M: rows in 3 groups, each row roughly a mix of its group's directions
M (91 x 11)
[[ 2.06 -2.20 -0.84  2.26 -1.18  1.66 -4.48 -1.92 -1.10 -0.53  3.85]
 [ 0.31  0.54  2.46 -1.14  0.87 -0.02  3.27  0.40  4.28 -4.40  1.49]
 [-1.45  2.23  0.21  0.91 -4.32  2.33 -1.44  3.48 -2.06 -2.95 -0.08]
 [ 2.03 -2.42 -2.18  2.43 -0.87 -2.62  2.49  0.56  2.14 -3.69  2.49]
 [ 5.43 -1.62  0.60  0.61 -0.76  3.98  1.06  2.24  1.23  1.32  0.73]
 [ 2.30  4.02 -1.59  1.06  0.41  3.34 -1.35  1.39 -1.64 -1.73  3.64]
 [ 0.49 -0.59 -0.31  1.48 -4.38  0.24  0.57  0.09 -2.09 -5.10  2.52]
 [-2.75  3.90  0.60 -1.98  4.33  1.83 -0.86  2.45 -0.06  1.03  1.46]
 [ 2.40 -6.23 -0.89  0.23 -0.82 -1.52 -1.27 -2.24  0.58  1.67  0.98]
 [-1.33  1.05 -2.46 -1.11  5.12  1.24 -1.69 -2.70 -1.68  2.67  1.09]
 [ 0.66  2.47 -0.55 -2.90  1.20  2.72  5.55  1.49  0.12 -0.38 -1.35]
 [-0.58  3.34  1.10  0.30 -0.78  2.32 -3.37  2.04 -1.15  4.71 -1.15]
 [ 1.04  0.76  1.21  0.17 -3.97 -0.49  2.80  2.69 -2.64  0.84  4.16]
 [-4.12 -1.05  0.00  1.82 -0.58  1.07 -1.92  2.23  1.36  2.63 -4.35]
 [-4.85  2.31 -2.55 -1.04 -2.02  0.61 -2.14  2.80 -1.91  1.43  0.41]
 [ 2.08  4.26 -0.60 -2.39 -0.53  1.54  0.02  4.09 -0.76 -2.80  1.68]
 [ 0.16  0.43 -0.62 -1.53  1.78  5.36 -1.02 -1.51 -1.84  0.18  4.19]
 [ 2.72 -3.46 -3.36  0.91 -4.05 -0.34 -2.85 -0.08 -0.95  0.32 -1.46]
 [-2.13 -1.75  4.10  1.26  2.37 -0.33 -0.75 -3.66  0.88 -0.06  3.55]
 [-4.57  2.28 -0.05  1.01  0.73  1.95 -1.89  3.75 -1.53 -2.64  0.90]
 [ 0.08 -0.28 -5.34  1.83  2.24  0.79 -2.57  1.98  1.44  0.14  2.99]
 [-3.06 -4.82  0.60 -1.16 -0.25 -1.83 -2.66 -2.17  0.24  2.66 -1.59]
 [-0.93 -1.90  0.04  1.27  4.19 -1.28 -1.03 -5.52 -0.52  0.04  1.46]
 [ 1.12 -1.07  2.52 -2.15  2.98 -2.65  3.77 -3.28  1.45  0.67 -1.55]
 [-2.92 -1.98  1.47  0.54 -1.12 -5.17 -0.60 -0.79  0.97  1.23 -3.58]
 [-2.88  2.20  0.39  0.67 -2.95  1.46  0.58  3.64 -0.61 -4.21 -1.71]
 [-3.93  2.07  0.98 -0.04 -2.54  3.28 -1.99 -0.16 -3.60 -1.85 -0.90]
 [ 2.35 -1.93  0.60 -2.01  2.64 -2.30  2.93 -4.52  0.15 -1.10  1.71]
 [ 3.31  0.38 -0.97  1.32 -3.30 -2.07  3.94  1.01  0.73 -1.89 -3.09]
 [ 0.06  6.50 -1.22 -0.23  0.14  0.45  1.78  2.87 -1.29 -1.34 -0.56]
 [ 5.53 -0.97  1.03  1.06 -1.89 -3.13  2.19  0.30  1.42  0.44  2.23]
 [-1.24  2.99  0.53 -2.51  3.74  2.03 -2.00 -1.13 -0.99  4.09 -1.01]
 [-2.29  1.19  0.40  0.69 -4.16  2.92 -3.01  3.24 -2.03 -0.63 -1.39]
 [ 1.79 -4.83 -1.36  3.33 -3.45 -1.57 -1.05  1.01  1.47  0.58  0.84]
 [-0.80  3.08  1.40 -2.43  2.88  2.15  5.18  0.90  0.63 -0.41 -0.03]
 [ 0.47 -1.01  2.56  2.29  3.98  1.92  0.78 -0.98  0.30 -3.41  3.65]
 [-0.35 -0.44  3.71 -3.36 -2.22 -0.14  2.44  1.05 -0.60 -2.92 -3.60]
 [-3.77  1.74  4.34  0.33  3.71 -1.98  0.88 -0.78  1.52  0.16  1.26]
 [ 4.00 -4.10 -2.97  0.52 -2.80  2.14 -2.00 -0.50 -0.57 -0.05  0.54]
 [-0.22 -3.25 -2.56  0.20  4.02 -0.79 -0.89 -4.16  0.79  1.91  1.68]
 [-2.42 -0.53 -0.23 -0.04  4.33 -1.47 -0.23 -5.03 -0.08 -0.37  2.58]
 [ 0.26 -0.15 -4.08  4.67 -0.55  0.15 -2.21  1.03  0.63  0.48  3.70]
 [ 4.23  1.41  1.03 -2.23  1.89  1.77  4.02  0.71  1.21  0.55  2.85]
 [ 2.57  5.71  2.84 -1.07  0.69 -0.52  1.95  1.59  0.16  1.90 -0.03]
 [ 1.58 -4.38 -3.61  2.45  0.21 -1.78 -0.15 -1.18  1.57 -1.28  3.12]
 [-2.04 -1.69  0.39  3.82 -3.15 -1.54  1.85  2.56  2.22 -1.96 -2.53]
 [ 1.03  0.99  0.73 -2.05 -3.74  3.03 -3.47  1.39 -3.74 -0.41  1.04]
 [ 0.77 -2.63  0.73  4.75 -0.72  2.04 -3.51  1.46 -2.59 -0.59 -1.57]
 [-0.02 -4.73 -2.03 -2.56  2.15  1.02 -3.33 -1.96 -0.24  2.32 -0.19]
 [-1.80  4.40 -1.62 -3.43 -0.41  0.64  0.38  3.99  0.43  0.21 -2.31]
 [ 4.26  2.20 -3.11  1.05 -0.69  2.64 -1.46  3.29 -0.63 -1.39  1.64]
 [ 3.50  3.10 -1.54  1.95  0.21 -0.77 -0.35  4.06  2.14  2.09  2.23]
 [-1.79 -2.72  1.04  1.91  2.98  0.10 -0.61 -4.10  1.75 -2.27  3.09]
 [-0.09 -0.19  2.88  1.08  3.37  0.87  1.83 -0.49  1.89 -4.69  2.91]
 [-3.16 -4.16 -0.28  4.11 -2.91 -0.94  0.23 -1.30  0.47 -1.33 -1.37]
 [-3.46  4.15  2.24  0.43 -0.17 -3.53  2.68 -0.72 -0.48 -0.74 -1.95]
 [ 3.38  2.63  0.77 -1.96 -2.42 -1.59  2.53  3.11 -0.65  0.53 -3.36]
 [ 2.36  1.10 -2.09 -0.50  0.36  2.26 -2.25  2.42 -1.55  3.11 -4.42]
 [-2.28 -1.76  1.01  2.33  2.74 -1.07 -0.54 -3.87 -1.63 -1.27  4.02]
 [ 0.12 -1.71 -5.09  3.12  0.98  0.13 -2.40  1.57  1.69  0.15  2.91]
 [-4.13  1.89 -0.05 -0.55 -2.71 -1.97 -0.10 -3.48 -3.37  0.42 -1.82]
 [ 4.41  1.20 -2.43  2.35 -4.16 -0.34  1.17  0.68 -0.94 -2.48 -0.74]
 [ 1.71 -0.02 -0.46  1.26 -2.18 -1.32 -2.11  1.42 -2.65  1.60 -5.65]
 [ 1.10 -0.79  1.06 -1.26  0.21  1.08  3.52 -1.01  2.84 -0.59  5.62]
 [-1.96  0.65  1.00  1.26  5.22 -1.95 -1.12 -3.29 -1.76 -2.36 -0.75]
 [-2.55 -1.77  1.12  4.13  2.35 -0.45 -2.75 -1.91 -2.98 -2.07  1.06]
 [-0.75  2.70 -2.63  1.08 -1.72  2.96 -3.26  3.12 -1.79 -1.52  2.39]
 [ 0.54 -2.38  2.01  3.01  1.68 -2.12  0.48 -3.97 -2.59 -0.73  3.10]
 [-2.67 -3.74  2.36 -1.84  3.89  0.00 -1.36 -0.27  2.35  2.53  0.41]
 [-2.88 -1.79 -0.06  3.94 -4.85  1.12 -2.06  0.36 -1.47 -0.72 -0.56]
 [-1.40 -1.09 -3.22 -3.68 -2.40  1.26  0.79 -0.54 -2.31  2.02 -3.80]
 [-0.73 -1.51  0.26  2.06 -6.35 -1.06 -0.72  2.43 -1.94  0.66  0.19]
 [ 3.10 -3.08  2.91  2.26  0.69 -0.85  2.17 -3.04  0.57 -1.56  2.94]
 [-0.32 -1.84  1.50  1.94 -1.84 -5.27  0.17 -3.62 -2.01 -0.52 -0.99]
 [-5.19  2.29  0.89 -0.80 -0.75 -2.12  0.62  1.30  1.10 -4.10  0.58]
 [ 0.96 -1.45 -3.58  2.58  0.19  0.69 -3.35 -1.70 -0.98  1.58  4.31]
 [ 0.40  1.14  4.02 -3.30 -1.25 -0.08  1.63  2.63  0.45  0.30 -4.39]
 [ 1.29 -5.62 -0.14  0.72 -2.60 -0.55 -1.75 -3.33 -1.36  0.55  1.38]
 [ 2.00 -0.13 -2.69 -1.24 -1.11 -0.70 -1.61 -0.94 -1.57  5.01 -3.69]
 [-5.29  1.86  1.00 -1.37  0.77 -3.34 -0.96  0.24 -0.53  1.84 -2.91]
 [ 0.19  3.56  2.58  3.64 -0.98 -3.53  2.02 -0.85  0.33 -2.82  0.55]
 [ 4.78  1.98  0.12  3.12 -0.20 -0.14  1.49  2.58  1.74 -2.90  1.50]
 [ 3.86 -2.19  1.26  1.56  3.38  1.17  1.19 -3.12 -0.88  0.92  3.16]
 [-3.43  1.13 -1.53  0.56 -3.35 -1.34 -2.86  2.43 -2.43  0.62 -3.18]
 [-2.79  1.65 -1.52 -0.95  1.67  4.49 -1.90  3.51  2.22 -1.30  0.03]
 [ 1.43 -0.98 -0.46  1.00  2.94  0.60 -4.69  3.82  2.06  0.83  2.12]
 [-3.23  1.56  1.17 -3.33  3.51  3.50  1.36 -1.28 -0.99  1.25  1.81]
 [-3.16 -1.19 -0.33 -2.61  3.39  0.46 -3.62  2.26  0.74  3.18 -0.56]
 [ 2.05  2.14  2.49 -1.62  2.77 -1.06  3.02  0.36  2.46 -3.71 -1.93]
 [-4.91  2.52  3.34  0.69  1.11 -3.28  0.03 -2.20 -0.50  0.14  0.00]
 [-1.80  3.01 -0.48 -2.00  0.63  2.28 -0.35  4.21  2.70 -2.43 -2.46]]

which group is each row in? (one row of each group first)
[-1.82  0.37 -1.60  0.06  4.20 -1.69 -2.61 -3.81 -1.70  1.14 -2.69] -> G
[ 4.61 -3.49 -0.10 -0.22 -0.87 -1.20 -2.01 -0.64  0.51  4.06  1.50] -> H
[ 1.58 -0.81 -2.23 -0.89 -2.42  4.31  0.07 -3.32 -3.18 -0.52  2.09] -> R

[-3.21  1.03 -4.04 -2.09 -1.83  1.12 -2.67  1.06  0.05  3.59 -1.15] -> G
[-4.96 -1.52 -0.33  2.75  1.54  1.26 -3.50 -0.92 -0.40 -2.14  1.68] -> G
[-2.25  2.35  1.48  1.13 -0.55 -0.43 -1.03  4.05 -1.07 -3.94 -3.24] -> G
[-2.15  2.10 -2.77 -4.19 -0.04  1.73  1.19  1.76 -1.86  1.84 -3.25] -> R
[-0.42 -2.14 -3.40  4.64  0.09 -1.92  1.05 -0.97  1.77 -2.16  2.79] -> H
[-2.99  3.20 -2.26 -0.69  0.59  1.67 -2.48  3.41 -3.18  1.39 -1.18] -> G
[ 1.02 -1.24 -1.22 -0.91 -3.85  3.79  0.31  3.09  3.03  1.63  1.90] -> G
[ 0.15  2.06 -0.83 -2.38  2.92  5.32  0.21  0.71 -1.13  0.27  3.12] -> R
[-2.02 -1.11  2.10  3.02 -0.89 -3.02 -4.09 -3.10 -0.55 -0.14  1.93] -> R
